Each path below is one point turned by a fixed rotation once a step. After each direction that follows a path, write how fast that rotation turns it, in deg/step (0 if it stays still).
Each turn is a multiple of 5 degrees from 10 to 175, or 0.
Each row of a path follows its step; steps can be skipped.
Path 1:
step 0: [ -5.6  11.0 -22.6   8.2  13.1   3.1  -8.0  -8.7  -5.4  33.1  17.3 -10.3
   3.0  -5.5   1.3  -0.1  -0.4  -0.3  30.6  10.4 -15.2 -28.4   1.5  -4.3
  -0.9 -13.3 -25.8 -14.4  25.9]
step 1: [ -9.1  24.1  -9.2  16.1   7.1 -16.7   4.3  12.3   5.2  25.7  -4.2  -0.7
  -9.6  20.1  18.7 -20.0  25.8  15.0  34.0   8.8   3.1   1.3  -8.3  -9.0
  -5.8  22.8  -7.7   6.4   7.8]
step 2: [  0.0   7.3   5.0  21.5 -12.6 -27.9  -6.0  28.6  -0.7  10.4  -6.0 -28.2
 -22.3  -0.6  21.7  20.1   2.0  -4.0   3.2  11.7  -4.1   6.0 -10.0  -2.8
  -1.9   3.6 -37.4   3.0  -8.8]
step 3: [-17.7  27.4  26.5   2.9  -8.6  -8.2  21.7  18.7   2.3   6.5 -16.9 -15.4
 -23.9  -2.3  16.3  -1.5  -2.7  -4.6   2.8 -19.4  -0.9 -15.6  -6.6  22.3
 -10.3 -16.7  -3.6 -26.6   0.9]
step 4: [ -9.9   4.4  -9.3  12.5  30.4  14.2  33.9  -1.6 -23.5 -15.8  -2.0  -6.5
 -21.3 -11.5  11.8   2.1  -2.6 -17.4  13.5   7.0 -13.0  -7.9 -19.5  24.4
  -6.3  -6.0 -17.4  -5.9   8.9]
step 5: [-27.1   1.1 -15.0  11.4   7.6  10.2  21.8  -9.3  11.8   3.0   7.8   1.7
 -37.2  20.8  -2.0  11.4   0.8  -3.6  14.0   8.6 -15.8  12.6   3.4 -16.7
 -22.0  -3.7   0.3 -12.6  28.8]
step 6: [ -7.6  23.2 -27.7  28.6  -8.7 -30.4  -8.2 -10.4  27.9  -8.8   4.3  12.6
  -7.6   0.7  -1.0   5.6  -1.2 -17.5  11.5  19.9  -2.4  -1.2  -9.6   8.2
  -0.3   3.8 -14.7 -14.9  22.0]
step 7: [ -5.1  25.1 -16.8  19.8   6.7  -3.0 -27.2  14.7  10.5   0.5 -16.7 -17.9
 -25.2 -20.4  16.2 -18.8  -3.5   1.1   8.3  -0.4  26.4  -0.8  -5.6 -17.4
  -4.4  -8.0  -0.5 -16.9  16.4]
step 8: [ -8.2   3.2   9.1   7.1  20.1 -19.2 -20.4   8.0 -14.3   1.6   8.8 -30.3
  -6.2  -6.0   8.4  -4.2   6.4   8.1  36.0   4.1  -9.2 -18.1   3.8   6.5
   9.3 -28.9 -18.2 -16.1  13.3]
step 9: [  0.2   3.4   7.9  14.7  11.3 -13.6  41.4  17.9  -4.1  26.1   3.9  -6.4
  -9.1   8.2  11.9 -19.5   4.4  24.7  25.1  18.1  10.4 -12.3   1.6   3.0
 -10.5  -3.4  -9.8  -2.0  17.4]
step 10: [  0.5  -7.1 -14.5  17.5   8.4 -23.3  21.9  27.5  18.9  -9.6   5.9 -19.2
 -28.0  22.5  23.1  13.3  -2.5  -4.7  12.8   2.6 -12.0  -1.9  -9.4  10.7
  -8.4  10.4 -13.0  13.6 -11.5]
step 11: [ -3.7  20.2  -3.9  16.0  -9.0   3.3  16.3  13.4  21.6  16.0  -7.8  -7.8
 -17.7   1.2  25.3  25.7 -23.4 -16.9 -12.6 -14.5 -10.1 -21.8   0.9   0.3
 -12.6 -10.3  -8.9 -22.6  13.5]
Speeds:
[ 2.8  0.8 -7.4 -5.2  5.8  3.2  2.4  5.5  5.1 -1.0 -1.5  6.8  2.3  1.9
 -2.1  3.7 -4.4 -6.8 -6.0 -3.4 -9.1  5.3 -3.9  5.0 -8.9 -6.7  3.5  4.5
 11.0]
55
[ -4.7   3.5   7.1  -1.8  -3.0   1.6  -2.2  -8.5  -3.7  -5.3   0.7   9.2
 -12.3  -2.8  -3.3  -3.5   0.2  -3.0  -1.9   5.0   1.2  13.5  -6.1   3.2
   0.0  -4.8  -4.4  -4.3  -0.2]
35
[  4.9   3.1   4.0   0.4   5.3   1.9  -6.3   5.1   5.3  11.4   6.2   4.3
  -1.1   2.3   6.9  -7.3  -7.2   5.9   1.8   4.6  -5.6   1.8  -0.5   3.5
   0.1  -5.9  -2.2   4.5 -11.4]
45
[-2.3  1.6  7.0 10.6 10.0 -1.6  4.0 -4.0 -7.3  2.1 -0.3  5.0  5.2  3.5
 -2.4  6.9  5.2  8.9  3.0  4.8 -6.7  6.3  1.9 -6.3 -0.4  0.8  4.0  5.7
  4.5]
90
[  3.2   4.5   1.2  -2.2   2.5  -0.3   8.8   6.6  -7.0  -0.2   5.7  -6.3
  -6.4   9.9  -0.2   3.8   0.6   1.9 -11.0   2.2   3.7   1.4   2.6   9.3
  11.0  -1.9   3.9  -0.9   0.4]
55
[-4.4 -8.1  3.7 -4.3 -3.7  0.7 -8.5  0.2  0.9  1.9  5.6 -9.1 -6.4  4.7
 -2.3 11.7 -2.2  0.1 -0.6 -3.1 -8.4  2.3  6.8 -8.2 -1.0 -8.1 -3.3 -2.8
  0.5]
130
